[127 132  39 121 146 137 142 148 127 107 120] = z_423
[150 132 211 117 129 158 146 145 111  58 131] = z_45
[128 133 197 122 113 170 100  83 106  65 134] = z_730
[111 149  98 124 164 139 166 102 116 162 114] = z_332
[137 102 128 126 143  77 140  99 134  70 125] = z_923
[154 159 158 124 136 138 114 156 124 192 120] = z_532
[106 123 155 122 138 138 169 124 124 181 136] = z_975
[138 122  87 111 145  75  68 160 122 122 122] = z_222
[124 124 167 145 135 184 105 121 155  53 122] = z_896
miss z_532: [124 156 114 192 136 124 154 138 159 120]
[158]
miss z_45: [117 111 132 158 145 131 211 150  58 146]
[129]
dup z_222: 
[122]
miss z_923: [ 70 140 128 125  77  99 143 137 126 134]
[102]

[177 108 118  59  61 177  64 177 178  67] = z_999
[ 34  36 114  85  86 190  61 138 137  97] = z_944
[ 69  54 184  51  54  88  69  54  54  54] = z_351
dup z_999: 
[177]
which: [ 69  54 184  51  54  88  69  54  54  54]
z_351
which: [177 108 118  59  61 177  64 177 178  67]
z_999
miss z_351: [ 69  54  54  51  54  54 184  69  54]
[88]

[202  86 120  87 122 160]  z_224
[156 172 125 180 121  84]  z_138
[134 188 158 128 189 142]  z_36
[162 183 163 181 120  72]  z_951
[ 71 157 156 139 152 187]  z_575
[165 106 112 127 117  69]  z_232
[135  94 144 175 122 135]  z_554
which: [156 172 125 180 121  84]
z_138
miss z_951: [120  72 163 183 181]
[162]
miss z_575: [ 71 187 157 139 152]
[156]
dup z_554: 
[135]
miss z_224: [122 202 120  86 160]
[87]
miss z_224: [122 160  87 202 120]
[86]

[128 108 150 205 150 120 154 110 117 150 117 135 132] -> z_601
[129 181  55 145 110 130 116 110 109 178  46  98 141] -> z_352
[129 133  55 145 110 130 116 100 109 178  98  98 141] -> z_100
[191 133  55 145 110 130 116 100 109 178  46  98 141] -> z_188
miss z_352: [110 181 130 141  55  46 116 145 178  98 129 110]
[109]
miss z_188: [133  98  46 191 100 130 110 109 178 145 141 116]
[55]
dup z_100: 
[98]
miss z_601: [150 117 154 110 128 117 135 120 150 108 205 150]
[132]
dup z_352: 
[110]

[ 97 154 161  58 116 191  60 191 125 105 135 142 171 130 105] : z_231
[ 97 154 161  58 116 191  60  99 125 105 135 142 169 133 145] : z_946
[ 97 154 161  58 116 191  60  96 127  91 130 168 171 126 134] : z_527
which: [ 97 154 161  58 116 191  60  99 125 105 135 142 169 133 145]
z_946
which: [ 97 154 161  58 116 191  60  96 127  91 130 168 171 126 134]
z_527
miss z_527: [116 127 126  58 161  96 191 154  91 171  60 134 130  97]
[168]

[ 80 163 129 163]  z_357
[119 135 120 136]  z_593
[147 118 145 132]  z_815
[ 95 133 133 103]  z_852
[125 127 121 125]  z_668
[142 186 126  80]  z_399
[ 49 190 119 113]  z_197
[142 135 120 128]  z_466
[148 131 118 132]  z_437
[130 142 122 125]  z_888
dup z_357: 
[163]
miss z_437: [131 132 148]
[118]
miss z_888: [122 125 130]
[142]
miss z_437: [148 132 118]
[131]

[158 158 113 112 158] -> z_338
[169 116 155 106 121] -> z_291
[156  89 108 106 125] -> z_834
[171  90 114  92 141] -> z_378
[ 84  84  85  84 115] -> z_362
[170 135 169 135 129] -> z_782
[173  79  98  86 150] -> z_295
[174  41 144 137 149] -> z_645
dup z_338: 
[158]
miss z_645: [149 137  41 174]
[144]
dup z_362: 
[84]

[136 166 143  99 154 110 134 112 138 137 146 113 134 154 110 145 111 120
 149 139 124 141 124 161 141 145 148 124 133  98 128 107 123 103 135 115
 109 113 123 157 153 114 133 125 121 165 132 131 125 146 126 133 132 145] : z_7
[104 130 108 104 105 152 133 146 136 132 150 104 130 107 103 125  75 145
 128  95 106 117 116 109 129 156 132 128 119  96 127 133 127 151  62 128
 137 128 142 125  98  82  95 116 113 133 142 140 103 155 132  97 127  94] : z_319
[149 164 143 105 164 126 127 112 113 124 177 202 125 103 122 157 120  97
 142 140 112 128 142 126 129 129 143 128 138 121 120 108 114 132 135 143
 127 124 136  97 174 114 177 133 135 174 151 130 118 119 102 132 143 135] : z_994
[ 81 145 173 188 189 141 104 193 108 150 112 105  74 138 176  87 127  99
 133 146 105  81 105  57 113 124 193 136 142 160  76 218 177 134 167  92
 132 144 125 102 113  56 107 130 160  93 150 147 105 160 185  90 146  76] : z_812
which: [ 81 145 173 188 189 141 104 193 108 150 112 105  74 138 176  87 127  99
 133 146 105  81 105  57 113 124 193 136 142 160  76 218 177 134 167  92
 132 144 125 102 113  56 107 130 160  93 150 147 105 160 185  90 146  76]
z_812
miss z_812: [144 173 188  76 136 142 105 145 105  81 193 146 160 141  81 127  93 102
 177 185 124  99  76  90  57 176 160  87 107 113 108  92 193  74 189 146
 105 138 113  56 112 147 218 160 134 130 150 132 105 150 125 104 133]
[167]
miss z_319: [151 109 146 132 128 128 128  95 108 127 103  95 133 152 127 142 155 125
 106 150 129 128 125  97 140 107 116 113 136  96 133  82 156 133 104 130
 104 103  98 132 116 105  62 132 142  94  75 137 127 104 130 117 119]
[145]
miss z_812: [130  99  76  81 218  81 188 173 150 146 146 160 147  57 102 105 105 138
  76  74 177 105 127 107  56 150  92 104 167 145 144 112  93 113 108 193
 160 185 189  90 124 125 141 193 113 160  87 134 136 105 176 132 142]
[133]
miss z_812: [147 160 141 150 108 130 146  92 105 113 193 105  74 146 150  76  90 124
  93 104 193 144 107  57  56 173 188  76 113 177 105 185 112 105 160  81
 218 133  99 176 145  87 138 142 127 132 125 136 134 189  81 167 160]
[102]
miss z_812: [144 146  76 124 160 145 134  99  90 150  87 177 167 146 142  92 185  81
 136 189 107 138 105 127 150 125 112 130 108  81 193 113 102 147  93 113
 193 173 104 105 105 160  74  76 218  57  56 141 160 105 133 132 188]
[176]

[114  92 166  98  95  97 173 175 156 143  85  92  90  99 129  85  83 110
 128 173 170  98  87 186  93] : z_85
[159  86  72  94 171  90 179 179  87 119 176 168  81  92 115 170 169 126
 130  78  71 165 173 170 171] : z_774
[121 175 177 169 100 170  63  70 165 112  95  92 169 175 122  90  91 157
 122 184 179  92 122  81  95] : z_396
[199 117 146 114 115 113 127 135 111  40 111 111 111 110  85 113 109 210
  61 148 144 121 110 143 135] : z_113
[190 168 143 163 115 164  67  63 125  53 125 117 171 164  81 115 116 207
  69 141  81 117 111  81 112] : z_699
which: [114  92 166  98  95  97 173 175 156 143  85  92  90  99 129  85  83 110
 128 173 170  98  87 186  93]
z_85
which: [159  86  72  94 171  90 179 179  87 119 176 168  81  92 115 170 169 126
 130  78  71 165 173 170 171]
z_774
miss z_396: [157 100  90 169 169  63 122 122 122 112  95 184  95 165  92  70  92  91
  81 175 177 170 179 175]
[121]
which: [121 175 177 169 100 170  63  70 165 112  95  92 169 175 122  90  91 157
 122 184 179  92 122  81  95]
z_396
miss z_774: [165 130 159 126 170 173 176  81 119 179  92 171 168  87  94 169 179  90
  78 170  71 115  72 171]
[86]
which: [199 117 146 114 115 113 127 135 111  40 111 111 111 110  85 113 109 210
  61 148 144 121 110 143 135]
z_113

[102 115 126 157 121  75 119 137 130] = z_701
[ 85 134 134 168 102 134 134 155 114] = z_963
[156 108 128  93 166 162 118  97 155] = z_283
[ 85 134 109 168 102  49 102 135 127] = z_140
[166 127 151  69 142 121 129 106 126] = z_211
miss z_283: [108 162  93 155 166 118  97 156]
[128]
dup z_963: 
[134]
miss z_283: [108 156  93  97 162 128 118 166]
[155]

[113 112 136 124  93 108] -> z_872
[139 166 116 140 147 139] -> z_621
[129 148 102  99 146 119] -> z_752
[111  75 101 161 132 108] -> z_81
[149 122 126 124 112 142] -> z_107
[ 81  81 105  81 200  81] -> z_762
[118 114 103 113  91 111] -> z_922
[111 115 126 133 117 130] -> z_381
[120 110 136 142  86 143] -> z_947
[158 122 126 121 119 127] -> z_233
[152  75 141 157  86 116] -> z_511
[140 181 101  81 159 141] -> z_708
miss z_233: [122 127 121 126 158]
[119]
dup z_762: 
[81]
which: [ 81  81 105  81 200  81]
z_762
miss z_233: [119 121 122 127 158]
[126]

[121 182 202 153 115 153 120 112 161 161 121 203 107 104 165 140  52 180
  86 108 158 138 154 131  91 149 203] -> z_95
[117 189 203 149 111 121 123 118 161 162 109 203 103 105 159 135  55 177
  85 106 163 138  54 130  96 148  69] -> z_471
[112 174 204 145 108 125 127 124 158 162 100 203  99 109 153 125  59 174
  85 107 167 173 174 129 174 146  72] -> z_533
dup z_471: 
[203]
which: [121 182 202 153 115 153 120 112 161 161 121 203 107 104 165 140  52 180
  86 108 158 138 154 131  91 149 203]
z_95
which: [117 189 203 149 111 121 123 118 161 162 109 203 103 105 159 135  55 177
  85 106 163 138  54 130  96 148  69]
z_471
miss z_533: [100 174  72 167 153  99 127 146 174 173 203  59 145 108 174 162 129 125
 158 124 109 174  85 112 204 125]
[107]
miss z_533: [109  59 173  85 100 112 174 158 107 153 174 125 129 125 204 162  99 167
 174 203  72 146 145 108 174 127]
[124]
miss z_471: [177 123 138 163 148 159 111 117 109 162 149 135  54 130 203 118  69 105
 106  85 161 203 189  96 103 121]
[55]
which: [112 174 204 145 108 125 127 124 158 162 100 203  99 109 153 125  59 174
  85 107 167 173 174 129 174 146  72]
z_533

[120 171 111 202  94  95 178  78 124 227  55 131 126  59 109]  z_916
[120 171 131 202  94  95 178  78 141 227  55 131 126  59 109]  z_265
[154 154 127 142 131 134 141 134 154 157 152 109 154 152 118]  z_572
dup z_265: 
[131]
which: [154 154 127 142 131 134 141 134 154 157 152 109 154 152 118]
z_572
miss z_572: [152 134 154 127 152 131 118 154 141 109 134 157 154 154]
[142]
which: [120 171 111 202  94  95 178  78 124 227  55 131 126  59 109]
z_916

[144 116 101 151 153 101 100  91  94 135 119 101 146 101 101 101 149]  z_919
[148 100 133 150 135 142 137 138 136 147 106 147 147 135 140 102 145]  z_179
[164 178 127 159 143 162 147 134 127 160 225 140 145 159 139  55 132]  z_588
[110 158 135 103 133 113 135 136 136 111 156 104 107 136 132 140 106]  z_384
[122 158 109 126 114 124 111  96  98 119 159 121 120 108 107 147 122]  z_314
[151 107 125 155 128 146 129 130 126 152 117 149 149 126 131 100 147]  z_23
dup z_919: 
[101]
miss z_179: [147 133 147 150 148 142 138 147 106 135 140 100 137 145 135 136]
[102]
which: [110 158 135 103 133 113 135 136 136 111 156 104 107 136 132 140 106]
z_384
dup z_314: 
[122]
which: [164 178 127 159 143 162 147 134 127 160 225 140 145 159 139  55 132]
z_588

